Rotation paths and how fast each direction turns (degrees a step)
Each turn is a multiple of 5 degrees from 10 to 175, or 0.
Each row of a path follows its step; steps can be skipped.

step 0: [ 24  26 -18  17  20  29  41 -29  17   6  12 -28 -38  -7 -36 -15 -18   9
   3  35  12   4  21  19  18   9   5 -37 -29  -9 -11 -25  26  18  25  23]
step 1: [ 44  -2 -12 -28 -30  -7  18  -6 -28   3   6   6   7   0  -6  17   6  -9
  52  26 -16  44   2 -23 -12 -28   3 -23  31  51 -17  24 -15  -3   8  21]
step 2: [ -4  30 -10  -7 -11  -6 -37  27  -9 -13 -10   4  -4  -5  10 -16  39   5
  -1 -15 -17  18   0  21  38  75 -13   6  29  22  -2  20  -6   9 -21 -35]
step 3: [-24  -4 -18   9  29   9   4  20   0 -11 -12 -16  17  18   6  15 -24   0
 -48 -20   3 -47  -6  12 -21  11 -29  11  20  39 -34 -17  42  32  17  21]
step 4: [ 24   3  10   8  -6   4   0 -23  -9 -26 -20  24  18  -3 -11  57  -9 -13
  30  36  58 -45   5   7 -30   0  -7   2   3 -14  -1 -33  -5 -23 -14 -19]
step 5: [  1   3  47 -20 -42  16 -32  -3   7 -14  10  37  39 -35  -6 -40  13  24
   9 -31 -10   9   9 -36  10 -20  13  16  12 -16   8 -41   5  -8  10  -2]
step 6: [ -7   9  15   8  22 -18  27 -42   2  26  -8 -12   7  23  -4 -29  16 -23
 -24 -24 -32  -9 -15  10  19  -8   4 -11  -9  -8  45  -4  25  32  40 -55]
step 7: [ -9 -28 -36 -34  34  33  20 -17  27  21  38 -45  17   3  21  21  17 -13
  43  -2 -11  -5   7   9 -31 -21 -16  -9 -21   5  -8  -5 -30  -3 -10  -6]
step 8: [ 35 -12  17 -26 -12   0 -42  18 -13  14  10 -22 -40   1  -1 -12  -5 -38
  18   5  -3  -2 -37 -39  -2  23  -3  41  -7  -8  16  12  -8 -26 -43  25]
step 9: [  1  17 -18   2  28 -36 -13  21  -6   0 -14  22 -44  14  36 -34  17  27
 -37 -45  14  14  -7  12 -19  -2  32  -9 -13   9   0 -19  30 -30  -1  18]
Directions:
[  0 -13  12  -2  -9  -4   6  -8  -2   5  -2   4  -2   6   3  -4  14  16
  -4   2 -10  18   2  11  -3  -2  -7  -6  14   1   2   5   6  -3   3 -11] => 85
[  0  12   3 -11 -13  -7  -7   2   4   0  -9  17  -3   6  13 -11   1  -8
  -2   3  -4   6  10  -1  -8   4  11   4  -4   8  10  -4 -13   7   7   5] => 100
[  3  -2   0 -10  -9  -1   3  19  -6  -4   4  -6   6  -1 -10   1   2   5
  -7  -1 -10   3  -8  -3  -8 -18 -12  11  -6   1  -4  -4  -2  13   9   9] => 160
[ 12   2 -10   4   4   0   3  11   6   0   3   6  16   7   3  -2  15   8
   8  -4  17   2  -6  12  -1  -3   1  -1   2  -8   1   3 -19   3  -5  -4] => 135
[  5  -2  -4 -11   2   6   4   2  -4  17  -3  -1  -5  21  -5  -3  -4   2
  11  -9  -5   6   6 -12   4   5  -6 -10 -13 -15   3  -4   2  -2  -1   3] => 45
[ 11  -4   6  18  -5   8 -12   2   9  -6   9  -5   0   0   8   0   5  10
   3  -3 -11  -6   6  -6   3  14  -4   7   1  -8  13   3   3   7   6  14] => 125
[-12  13  12   9   3  13  -3   9  -9  13   9  14  -6   0  -9   7   7  -4
  -2   1   2  -5   5   1 -12  -7   3  -6  11 -12   3   0   2   0   5   2] => 60

step 0: [-22  14  26  31  -1  24  -9 -27  25  -4   0 -31 -16   3  25 -11  -8 -16
   6   0   1  47  23   8  23  17 -17  13  12   4 -29  -6  28  25 -37  27]
step 1: [-18  56 -21  40   3   6  -3  -3  21 -11 -14  30 -12 -16  -5 -33  10  14
 -22  -4  24  10   4   6   8  -8 -15 -21  35  -8 -22   8   2 -42   9  -8]
step 2: [  8  33 -24  14 -10 -45 -24  13 -32  -4 -12 -11  41  11 -19 -20   3  -7
   1  19   0   1 -38 -41 -10 -42  -3  -1  11  24  15   6 -15 -12  -7  11]
step 3: [ 19   2   5  -4 -41  -1   8   1   2  -6 -21 -40  20 -12  27   4 -14  -6
  -1  -3 -32  32 -25 -26  -2  -3  39  50 -15 -20 -16 -21  -5  12   3 -11]
step 4: [ -2 -19  13 -11 -34  64  11  -5  38 -10  13  10   9 -16 -19 -35  21  41
   0 -30   6  -7   1  -6  -4  -3   1  39  13   2 -19   9   8  -6  11 -13]
step 5: [-11 -12   4   8   1  -8  -5 -30   0  19   9   0   9  42 -36 -20  20   0
  28 -11  -3  11   6 -23  16  20 -42  12  29  50 -15  18  14  -5 -16  21]
step 6: [-10  21 -14  45   9 -13  24  -3  -9   0  -5 -17 -11   0  31   4   2 -20
   4  22 -29  40  14 -22   7  27 -34  -3  32 -27 -22 -14 -25 -20   5  17]
step 7: [-11  35   6  34 -14  31 -22  39 -11 -19  12 -11  -1 -32   7 -22  19  11
   8   0   7   1  -5 -19 -46 -35   9 -26  14 -19   7  -6 -26  -6   2  -2]
step 8: [-30  19  12  -5 -28  -9 -42  -6  -5  -3 -30 -30   2  22 -28 -17 -20 -11
   8  -9  21  -2 -23 -20 -27 -21  30  30  -2  21 -11 -16  14  11 -33  -6]
step 9: [ -1  13 -28 -19 -22  10  42 -24  31 -28 -21 -20  21  11  10  -9 -32  11
 -22  13   0  15   5   4  23   0  -3  54  20   6 -25  -9  14 -12  -6 -11]
Directions:
[ 11   8  -3  -8   2   1   4   9  -8   6 -10   8   3  17   0 -12  -7   7
   8  -1   7   5   8   7  16   1  -2  -7  10  -1  -7  -2  -4  -2   9  12] => 85
[ 10  -2  -2  12  -4   2   4   4  -8  15  -7  -5   5   2  -3   1   1  -3
  -8  10  -6   0   3  -1 -11  -7   0  -7  -8  -2 -10  12 -19  15   6  -8] => 85
[ -1   2   1   1  -8  17 -19   2  10   3  -3  -2  -2   1 -13   6  -3  -7
   0   8  -2  -8  17   9  12   2   7  14   5  -1   0  11   2   2  -2  -1] => 85
[ 10   9  -8  -5  -6  -2 -12  -3  -2 -11  -1  -5  -4  -2  -2  -8  -4 -10
 -20   4  -1  -7  -6   8  -3  -6  -5 -12   9  -1  -8 -16   6   8  -6  -1] => 55
[  0   1  10   6  -3 -12  -6  -5   4   6 -10   3   3   5  -7   6   2  -9
   4 -12  -2   5   7   5   1   7   2  -2  -9  -9 -15 -17   0 -13   2 -16] => 140
